In the rows, zero is written as 128.
Families of rows that turns and mirrors carry onto each other, the same ones carrying the whole set onto itself: the rest of each named row's family, in list order:
3 families of 5 rows:
Per: [137 142 137 121 121 127 120 128 103]
kor: [153 167 117 127 118 158 103 121 143]
vubok: [141 144 159 111 105 129 111 108 164]
fak: [144 145 160 115 104 130 113 110 164]
buzed: [157 172 129 103 119 139  88 103 130]
bano: [143 144 161 114 105 128 111 107 163]
Bupi: [138 160 114 108 123 160 101 116 145]
Nesug: [140 143 159 112 106 131 113 109 166]
pudu: [135 141 137 116 122 126 117 126 102]
Fum: [131 140 135 114 123 128 119 126 103]
samep: [131 140 133 118 122 130 121 129 105]
lod: [141 143 159 115 105 131 113 110 166]
kanu: [165 172 127 124 115 145  95 113 133]
nedat: [140 164 121  93 123 148  91 106 137]
nisol: [135 141 135 121 122 129 121 129 105]

The rest of the family of kanu: kor, buzed, Bupi, nedat
The rest of the family of lod: vubok, fak, bano, Nesug

Families of rows that turns and mirrors carry onto each other, the same ones carrying the whole set onto itself: the rest of each named row's family, in list order:
4 families of 8 rows:
zozu: [121 130 126 145 130 107 107 153]
Lat: [133 157 115 104 107 128 131 124]
nor: [129 151 118 101 102 133 131 126]
ligab: [141 143 121 131 118 115  90 161]
bel: [130 160 114 105 106 126 131 125]
lel: [129 151 119 103 108 135 136 125]
rogik: [114 139 103 104 108 125 140 144]
kab: [121 131 124 141 116 102 101 156]
keb: [126 130 127 148 113 119  98 158]
Muraz: [116 154 112  94 107 131 118 132]
Mado: [125 132 128 152 120 120 102 157]
Dusam: [113 154 112  99 120 136 127 131]
vub: [130 126 130 150 122 123 102 153]
veve: [130 125 109 100 109 130 136 133]
sedot: [130 160 114 105 110 128 133 125]
mafe: [127 145 116  92 109 135 117 126]
vakot: [123 155 117 105 109 135 138 128]
Mor: [124 146 117  97 122 140 126 123]
dun: [124 125 118 149 115 123  99 154]
sug: [139 143 122 138 138 122 101 158]
pasi: [123 124 119 150 118 123 100 154]
gavu: [124 133 106  98  98 124 132 141]
mul: [132 122 128 136 115 104  97 149]
mot: [132 150 118 136 128 116  97 165]
kipaz: [132 121 129 141 128 109 105 146]
tazes: [121 132 107 105 118 131 144 136]
tobi: [122 156 116 102 102 132 134 130]
Nedi: [126 122 120 149 118 124 100 151]
gopov: [126 122 120 148 116 123  98 153]
gosi: [132 157 115 105 109 129 133 123]
gule: [148 137 125 132 129 121  94 154]
reva: [131 126 129 147 115 121  98 154]

The rest of the family of gavu: ligab, rogik, veve, sug, mot, tazes, gule
The rest of the family of vakot: nor, lel, keb, Mado, vub, tobi, reva
The rest of the family of dun: Lat, bel, sedot, pasi, Nedi, gopov, gosi

Families of rows that turns and mirrors carry onto each other, the same ones carrying the whole set onto itself: the rest of each named row's family, in list order:
4 families of 8 rows:
dak: [132 120 112 113 128 142 135 114 131 144 135]
Daguf: [116 142 128 141 140 122 115 166 140 117 117]
gibol: [137 120 124 126 148 121 113 143 105 128 111]
pubu: [126 142 133 142 128 132 102 171 133 140 125]
Fud: [125 160 134 114 107 118 131 142 143 125 150]
duset: [125 133 119 140 127 118 103 169 143 134 140]
gupit: [139 140 125 131 118 125 152 114 133 144 123]
porip: [124 125 120 141 126 115 109 170 145 131 132]
Tul: [137 137 107 136 137 119 108 147  99 131 119]
Tevub: [132 145 141 132 140 129 102 166 139 144 124]
dig: [135 127 113 129 136 117 105 147 102 133 112]
geru: [128 135 137 105 112 127 138 137 145 111 142]
ruro: [125 138 118 129 115 128 147 109 121 135 130]
Kud: [124 133 128 112 114 130 128 108 120 148 133]
Ziter: [142 141 115 135 149 126 110 141 100 129 130]
zif: [135 140 122 104 119 122 140 153 157 121 140]
givip: [141 122 110 127 127 129 119 153 100 151 120]
seput: [129 130 122 121 142 131 116 145 102 140 103]
zus: [136 146 122 101 119 125 132 152 155 126 147]
sis: [133 149 111 134 144 135 119 145  99 136 117]
zofin: [125 138 131 149 129 130 113 172 135 133 118]
suso: [133 141 120 109 119 132 134 108 138 149 127]
Surek: [130 146 134 107 112 131 134 136 142 113 153]
gefak: [117 148 133 129 139 127  96 165 137 130 130]
Pak: [134 143 114 118 120 131 144 109 138 142 125]
lobur: [133 146 132 148 142 126 122 167 142 130 117]
paron: [139 142 132 115 117 129 131 113 130 158 133]
Vep: [122 141 141 109 106 113 138 143 148 122 131]
gonif: [135 149 135 120 115 117 132 134 137 114 159]
Nad: [134 127 106 120 129 143 140 114 130 140 138]
pozol: [143 127 104 134 128 129 125 153 100 146 122]
vuviz: [131 128 146 109 113 112 132 135 142 115 141]

The rest of the family of dak: duset, porip, zif, givip, zus, Nad, pozol
The rest of the family of geru: pubu, Tul, dig, zofin, suso, Surek, Pak
The rest of the family of paron: gibol, gupit, Tevub, Ziter, lobur, gonif, vuviz
The rest of the family of sis: Daguf, Fud, ruro, Kud, seput, gefak, Vep

Families of rows that turns and mirrors carry onto each other, the same ones carrying the whole set onto itself: the rest of each named row's family, in list order:
9 families of 4 rows:
dosad: [114 140 129 159 131 130 144 125 117 114 140]
kek: [139 135 127 125 124 121 148 125 143 136 159]
nukod: [107 123 108 148 147 122 126 118 125 128 117]
tiv: [130 132 156 139 119 132 140 106 137 141 136]
tezuz: [118 128 119 149 139 118 144 101 115 118 143]
zurob: [132 120 157 132 115 130 124 136 122 150 125]
bosof: [121 129 132 112 119 149 145 149 113 135 118]
gaka: [112 124 123 156 149 115 134 125 108 124 130]
tavaz: [146 129 147 132 122 119 134 111 141 128 153]
zera: [139 126 151 129 139 142 138 140 123 149 112]
tinit: [137 116 133 143 122 107 140 115 130 130 155]
rov: [138 119 110 101 129 127 120 125 108 109 130]
ligev: [128 128 124 153 158 128 130 127 105 117 119]
pup: [144 133 135 127 126 123 131 114 134 142 162]
Gim: [134 127 103 104 124 131 110 118 127 121 120]
sutab: [133 126 124 131 128 121 130 103 151 137 147]
Dar: [156 129 136 136 136 122 143 112 139 119 147]
zofa: [128 128 149 122 122 135 130 145 121 145 104]
Faka: [119 119 110 114 134 134 126 117  99 112 114]
Ritu: [106 115 129 147 155 128 130 132 125 113 128]
Tev: [144 121 120 108 109 124 117 135 108 118 120]
tuk: [141 123 110 106 127 123 122 127 125 100 121]
rog: [135 144 120  99 122 136 116 125 124 107 120]
rad: [129 139 148 132 123 138 114 141 120 141 108]
lafu: [136 132 138 105 109 142 132 127 120 138 108]
Lobot: [133 127 153 126 115 143 144 124 143 118 144]
tagik: [121 133 136 127 124 139 121 130 135 158 110]
guta: [109 113 122 146 157 118 141 128 118 129 128]
Nar: [121 126 114 117 131 144 125 124 100 106 146]
Karo: [115 105 119 144 140 115 126 127 103 114 122]
Sekap: [120 131 150 124 131 149 113 144 122 145 122]
ropan: [126 135 129 123 138 121 146 108 140 129 159]
sezu: [139 140 104 112 120 126 123 136 120 105 129]
Ked: [102 128 119 135 153 125 139 126 120 111 115]
Gofi: [155 129 115 104 133 136 123 127 109 120 130]
bar: [118 149 151 127 130 142 127 132 126 152 124]

The rest of the family of Ked: rog, ropan, bar
The rest of the family of nukod: Gim, sutab, tagik
The rest of the family of Ritu: kek, Sekap, sezu
The rest of the family of Karo: zurob, tinit, Tev
The rest of the family of guta: pup, tuk, rad
The rest of the family of gaka: tavaz, rov, zofa

Families of rows that turns and mirrors carry onto each other, the same ones carrying the whole set onto itself: the rest of each named row's family, in list order:
4 families of 5 rows:
lif: [115 144 134 109  97 113 126 137 111 135 112 148 122 119 132 118 138 119]
Mige: [ 93 125 126 105 125 149 142 122 119 153 142 110 100 102 150 129 108 117]
penod: [102 120 121 110 121 148 143 120 124 151 141 117 101 105 159 132 105 116]
Vuno: [ 93 118 117 143 137 111 124 147 129 140 128 159 102 123 142 131 116 155]
sugo: [110 137 134 114  97 112 122 138 110 135 112 151 126 122 140 112 123 116]
vibo: [105 122 119 114 126 146 151 129 121 144 137 117  96  98 160 133 116 119]
maz: [121 100 119 108 123 135 130 119 116 173 133 141 112 141 103 123 117 127]
dab: [ 88 103 122 141 144 113 122 149 126 145 139 145  98 129 146 131 122 148]
Vanum: [118 106 117 108 133 139 136 114 114 167 134 137 114 132 102 125 122 138]
fuzi: [ 94 105 118 141 137 114 122 143 129 141 132 155 100 132 153 131 115 146]
purit: [109 100 122 105 123 135 128 128 113 169 129 139 107 140  94 120 123 128]
Tav: [102 127 130 116 120 149 148 128 118 147 143 122 105  90 155 130 111 123]
rodo: [ 92 111 126 147 134 114 123 150 132 143 140 160  99 122 142 136 127 153]
kudar: [ 91 146 132 110 105 113 109 142 144 170 141 137  79 123 126 139 128 119]
rekul: [103 147 127 112 103 112 113 138 139 177 143 142  78 130 131 137 121 117]
binet: [105 130 137 114 102 112 125 144 112 132 112 142 130 111 133 110 125 117]
moto: [117  98 126 114 128 140 139 126 106 168 138 145 109 134 100 125 126 138]
bofit: [111 136 140 113  91 123 129 141 110 137 112 154 125 111 123 115 130 121]
Famo: [ 95 150 134 111 103 127 121 136 136 177 149 144  75 119 124 143 125 127]
vodis: [104 149 124 111 108 117 122 142 135 180 138 141  71 125 120 139 119 124]

The rest of the family of Famo: Tav, rodo, moto, bofit
The rest of the family of maz: penod, sugo, fuzi, rekul
The rest of the family of Vanum: lif, Vuno, vibo, vodis

